Named turns come first, each shown by rows before and after it. Which turns, in which order, take the first row of each pair that follows to the second? Write the first one first, as in the answered first pair.
Dizen (before -> after):
[ 13.0  -5.7  -4.5  20.7 -16.6   9.5  -3.6   8.8  -1.9   1.5   1.7  -1.4
   0.7   1.6   7.1   5.2   0.3  -5.8 -10.9   9.6   3.4   2.2 -10.2   4.3
  11.6 -22.8  -6.7]  ->  [  9.6   0.0  -3.8  22.4 -16.9   8.2  -9.0   8.5   3.5   2.9   0.0  -1.3
  -1.0  -1.3   4.3  13.2  -3.5  -2.9  -9.2   9.9  -0.6   0.5 -11.8   3.8
  12.7 -23.0  -6.2]
[ 12.2  19.1   9.5   6.6  -3.1  -7.3 -30.8 -12.9   0.9   4.3   0.5  15.6
  -8.2 -12.5 -19.0 -11.4  -9.5 -17.0  -5.5  -4.4 -11.2  -6.8  -5.1 -10.4
  -8.4  -0.5   4.9]  ->  [ 11.9  21.1  12.4  -2.3   3.2 -10.2 -31.5 -14.4  -2.3   3.6   4.5   8.4
  -9.0  -9.8 -21.8  -6.5 -11.1 -15.7 -11.6  -5.2 -11.1  -5.2 -10.2  -7.0
  -5.2   4.0  -1.2]
[  7.9  13.5 -16.9 -22.2   7.0   4.2  27.1 -16.9   3.3   5.1  -3.7   7.7
  12.5  21.9   8.0  -0.4   2.5  13.8   0.6  29.5  30.9   5.0  10.1  -1.7
  15.4   8.5  -2.4]  ->  [ 11.2  10.5 -19.5 -14.2   2.2   5.9  27.1 -13.4   4.4   2.1  -7.8  11.9
  14.8  21.7   7.7  -8.9   3.6  13.1   5.0  29.8  34.7   1.4  12.6  -3.2
  14.0   4.4   3.7]
[ 12.1  -3.6  -6.3   4.9  -0.6  -0.1   1.1 -18.7   5.7  -0.2  -2.3  15.1
   4.0 -17.1  16.4  -9.8  -4.7  12.0  -1.9  -9.3   4.8  -7.0   4.2  -9.5
 -14.3  12.5   3.5]  ->  [ 10.0   0.3  -4.3   3.4   0.2  -0.2  -2.7 -20.0   7.3   1.8  -4.2  14.3
   5.3 -19.3  13.8  -1.9 -10.1  13.7  -0.9  -8.4   1.7  -9.5   0.6  -7.6
 -12.1  16.7   1.6]
galiz (before -> after):
[-13.7  -5.2   7.5 -34.9   9.2 -19.5  -0.8  -5.7 -26.6   9.3   8.0  -3.5
  22.3 -12.0  -6.9  -2.3  -4.6  -9.2 -20.5  -0.9 -19.5  17.9   1.1  11.3
  -9.9 -11.0   0.3]  ->  [-22.0  -8.7  10.3 -38.8   8.3 -18.3   4.9  -4.0 -15.3   7.4  14.0  -8.9
  19.5   4.2  -1.2   6.9   0.3  -3.7 -19.9   6.0 -13.4  17.9  -9.2   5.6
  -3.8  -9.5  -2.7]
[ 17.4  -6.7 -13.8   5.4  -5.3  16.3  21.9   2.1 -39.4  -7.1  -0.9   6.3
  -2.9 -27.0  -1.0 -48.0   9.9 -33.1   7.2 -22.8  18.2   9.7  30.0  -1.8
 -18.8 -12.8   5.0]  ->  [ -4.1 -15.1  -7.7 -13.2   4.5  21.9  47.2   6.0 -25.9  -8.7  16.3 -14.3
 -16.4  12.6   1.7 -22.0  22.3 -27.4   3.7 -11.6  34.3  25.2  19.0 -16.7
  -8.5   0.4 -13.9]
[ -5.2 -22.5 -12.9  11.2  -7.4  -3.0  19.8  -0.8  -2.6  -0.1   5.7   5.2
  -0.1  16.0  -3.9   6.8   4.0  -3.8  27.4   2.2  32.3   2.7  10.9 -22.1
 -20.0 -11.2 -15.8]  ->  [ -1.7 -22.9 -14.7  20.3 -12.2  -7.1  10.8  -1.7   4.4  -4.0   2.8   9.8
   7.6  12.3   3.5  -0.2   3.0  -0.4  28.8   5.4  31.6  -7.7  -1.0 -19.5
 -16.8 -20.3  -6.6]
[ 29.8  -1.3 -14.3  22.3 -22.5   3.0   4.4   1.5 -14.5 -15.4 -22.3  29.7
   1.9 -21.7  -3.1 -30.8 -16.8  -6.5  14.9   0.4  -7.4  -8.3  25.3  22.2
 -18.7 -14.5   6.6]  ->  [ 11.4  -4.7  -6.9  -3.6  -8.0  14.0  38.9   7.0 -23.3 -12.2  -9.6   8.7
 -21.5   1.6 -15.2  -2.1  -9.9 -12.7   9.7  -4.5  -0.6  19.4  51.6   8.3
 -18.6   8.8 -20.3]
Minak (before -> after):
[  5.3  -2.6  11.4  22.2  13.4   0.6  -4.0 -10.2   1.1 -29.7  -7.1  12.7
 -12.5  -0.1  17.6   2.4  -3.6   0.0 -31.5   1.0  -3.2  -0.5 -13.9 -10.3
  -9.4   6.1 -28.8]  ->  [  0.9  -4.4  11.9  20.8  14.4   3.4   2.3  -7.8  -1.7 -29.2  -5.7  11.1
 -15.4   3.3  16.0   5.6  -2.8  -3.8 -30.1  -1.4  -0.5   3.1  -7.3 -14.6
 -10.1  10.0 -29.7]
[ -1.3  -5.0  -2.5  16.3 -11.0   4.0  -0.8   0.4   7.8   3.5  -8.5   4.3
  -3.7  -1.1   4.3  -6.9  -7.0  -7.9  13.0  -1.1   1.2  -4.5  10.8  -4.4
  -0.9  -9.2   7.7]  ->  [  0.2  -6.6  -3.2  14.4 -11.7   3.4  -1.0   1.9   4.9   2.8  -9.5   4.9
  -4.0  -2.7   2.8  -9.1  -7.8 -10.0  11.4  -2.3  -0.5  -4.2  11.7  -5.0
  -1.3  -9.5   6.6]
[-27.0   5.9  -3.6  -0.8  -8.7   7.0  23.2  11.0 -10.3   9.5  15.9  -4.8
 -12.1  19.1 -11.6   3.9  10.9  -0.7 -13.7   5.7   3.6  32.6  28.1  10.8
  -1.3   7.7 -13.3]  ->  [  1.5  27.2   0.0  -4.0  -4.6  -9.1 -17.3  -6.9 -22.1   4.8   7.1   3.2
   5.9 -24.5  -6.0 -28.3  -5.0   1.5 -23.4  -3.2 -13.9  -0.5   3.8  36.6
  -3.2   1.9   2.5]
nodi (before -> after):
[ -6.6 -15.8  -6.5  -3.7  -5.1  -3.3   9.0  12.8 -12.0  11.5   7.0   7.9
  21.9  -1.4  -9.2   9.3  -3.2  -7.5 -17.6  18.1 -11.2  17.6   0.1  12.8
   1.0 -13.0  -5.9]  ->  [  5.9   0.8   0.1 -15.4  -1.9  -0.6  13.5   3.0 -20.6   3.8  -0.8   7.6
  14.0 -21.6 -13.3  -8.0  -8.9 -24.4  -4.6  -6.3  -7.9   7.1   9.6  15.8
  -8.8   8.8  -4.0]
[  0.9   2.4  -9.0   5.3   2.2  -0.6  -0.4  -3.8   2.6  -3.5   2.6  -2.1
  -7.4   0.4   0.5  -7.4   0.7  22.2   1.8   1.8   1.5   0.9  -6.4   0.2
  -6.8 -20.6   4.4]  ->  [  4.3   7.9  -7.7   2.7   1.6   3.1   2.5  -5.8  -2.9  -6.4  -0.2  -0.2
  -9.7  -6.9  -1.7 -13.7  -1.0  15.5   7.4  -7.1  -0.7  -2.3  -0.7   0.4
  -9.6 -16.0   6.0]
[ 11.7  -5.3  -5.9   4.4  -4.6  -0.3  -3.7   0.5 -14.3   2.1  -2.5   2.5
   9.4  -7.4   1.6 -24.5   2.9  -5.0  -7.7  -4.1  -2.4  -4.9   5.3   9.5
  -7.4 -13.2  10.7]  ->  [  7.5   8.7   4.6 -11.4  -2.4   0.7   3.7  -8.5   0.8  -8.0  -4.4  -3.8
  -3.9  -3.7   3.2 -14.5   0.5  -9.4   2.6 -14.4   4.5 -17.1  -8.6   2.3
  -4.6  13.0  10.6]
[-10.9   1.4  -3.2  -4.9   6.2   8.3 -13.6  -3.1   4.2  11.4   3.0  -9.6
   2.6  20.3  -0.7  28.5   6.1  20.8  -7.7   0.7 -10.4  12.8   3.0 -14.5
   2.8   6.3   3.0]  ->  [ -0.3  -1.1  -9.1   3.8   4.7  11.3 -16.6   0.5 -17.9  13.7   0.5   0.5
   9.2   4.2  -3.3   7.2   5.4  12.4 -11.0  -4.0 -15.1  19.4  24.1  -6.8
  -3.7  -8.4   6.0]
maben (before -> after):
[ -4.5  11.1  -5.7 -11.8   3.0  13.4   7.6 -14.0  18.0   7.5  -5.6  -7.5
  -8.1   5.6  -2.3  -1.1  -9.6   2.8  11.7 -15.3  -0.4  -3.0  17.3   4.1
   1.7   9.8  -3.7]  ->  [ -1.1   4.6  -8.6 -14.3   8.7  15.9  12.6 -11.1   1.1  10.3   2.7 -10.7
  -6.9   5.8  -2.0 -10.0  -3.5   1.8  -0.4 -12.3   0.1   9.2  20.9   7.6
  -1.3  -0.5  -8.3]
[ -1.2  -9.6  -0.7  -2.2  -4.3   0.6   4.9  -3.7  -3.0   8.1  -0.8  19.6
   0.8   3.7   2.1   7.9  -2.1  -7.4  -9.9 -11.3   0.3  -3.2  -8.7 -10.1
 -13.3  14.3   3.8]  ->  [ -2.2 -11.7  -2.2  -4.5  -1.0   2.8   5.7  -4.4  -9.3   8.8   1.0  17.2
   3.2   3.2   3.6   4.0   0.2  -6.5 -14.2 -11.5   2.1  -0.5  -8.9  -7.0
 -12.6  11.4   1.6]
[ -0.8   7.4  -6.7   2.9 -12.8 -15.9 -10.3  -2.2  16.1  -6.4  -6.2   3.7
   8.0  -1.1  -3.7  13.1   5.6   6.7   9.1   2.9  -7.9 -15.5 -25.2   0.5
   1.9 -10.8  17.8]  ->  [ -8.5  -8.6 -12.6  10.1 -16.7  -3.3  15.9   7.6  11.6  -5.2  -2.6   3.3
   0.9  13.6  -7.2  17.3  13.9  -3.6  18.1   3.6   5.0   3.0   1.2 -10.7
  -3.5 -12.1  11.0]
[  7.4  11.0   0.0   2.6  -4.0   3.0 -10.2  -7.7   0.4   7.6  -6.6   4.4
  -1.3 -18.9   0.4  -9.6  -2.3   0.4  -1.4 -11.4 -14.0 -14.7   8.2   4.6
  -7.8   9.4  17.5]  ->  [  2.1   5.2  -2.4   7.7 -10.7  10.1   4.4  -3.2   4.9   7.6  -8.1   5.0
  -7.4  -7.7  -2.9  -4.6   4.2  -6.5   8.6 -13.3  -5.9  -8.1  22.4  -8.1
 -10.4  14.5  14.2]

(2 to 3 turns a pair)
[  4.3 -11.7  -5.5  24.2 -20.6  13.1   3.7  -2.8   8.8   1.6  -5.3   6.0
   5.8   8.6   7.5  -0.6  14.1  14.3   3.1  10.4   2.8  -7.7 -14.4   1.2
 -11.5 -13.6  12.4]  ->  [ 13.3  -7.9  -4.7  17.4 -13.2  15.2  -1.5  -3.8 -15.8   6.3  -5.7   6.4
   7.5 -14.1  -3.1 -12.7   6.5   6.8  -1.0  -3.3  -7.5  -1.0  10.1  10.9
 -18.4 -12.8   9.6] => maben then maben then galiz
[-10.7  -2.4  -3.7 -28.4   6.9   4.2  28.3  -1.0   9.1   1.7  13.3  -9.7
 -21.6  30.0  17.1   4.8  -1.2  25.3 -19.5   2.9  29.4   5.6  -0.9 -19.4
  -6.2  13.8  13.6]  ->  [ -2.5 -18.3 -17.5  -8.5  -1.5   8.0  31.3   8.2  -6.2   3.9  10.7   1.8
 -14.7  22.4  20.2 -19.1   3.5  18.8 -19.8   5.4  34.1  12.1  17.9 -17.8
 -12.4 -10.1  22.5] => Dizen then nodi
[  6.5 -15.5  -7.0   7.8 -13.9   1.7   9.3   3.1   5.6 -10.2   0.5   0.8
   3.2  10.6  20.6  -9.2  13.3  -0.7   3.7   3.7  10.5   0.1 -14.6  -1.1
   3.1 -11.5   0.3]  ->  [  7.2 -10.1  -5.4   9.8 -15.0  -4.0  -2.6   0.0   8.6  -6.4  -4.4   4.6
   7.6   6.2  19.9  -7.3   5.6   2.8   4.2   5.2   3.1  -7.4 -19.7   3.2
   4.3 -15.0   5.2] => maben then Dizen
[ 16.1  -3.1  -3.9  -5.2  -4.0   3.3  10.9  -1.2   9.0  -1.9  -0.9   6.7
   0.4  -5.5  16.3 -35.6   2.1   1.1  21.7  -7.2  13.2 -18.8 -14.1  -2.5
   2.7   4.1   5.9]  ->  [ 17.1  -8.3  -7.1  -8.1  -3.6   4.5  14.9   1.6  -0.9  -0.3   3.5   3.4
   0.1  -5.6  16.8 -41.7   3.5   1.1  15.3  -5.7  16.1 -11.9 -11.0  -1.1
   1.0  -0.1   1.6] => maben then maben
[ -2.7   1.2  -5.2  12.6 -11.0  17.2  12.1  14.2  -6.9   6.3  -1.5   4.1
  -4.3  -2.9 -12.1  10.8  -2.5  -7.4  17.7  -4.7   4.3  11.0  31.4 -18.3
  -9.5   2.5 -12.0]  ->  [ -8.5   6.6  -0.6   9.3 -11.4  14.0   6.8  11.8   5.8   6.5  -3.7   0.9
  -7.2   0.3 -15.3  26.6  -5.8  -2.2  18.6  -3.3   1.4   7.2  22.3 -19.7
  -4.3  11.7 -13.6] => Dizen then nodi
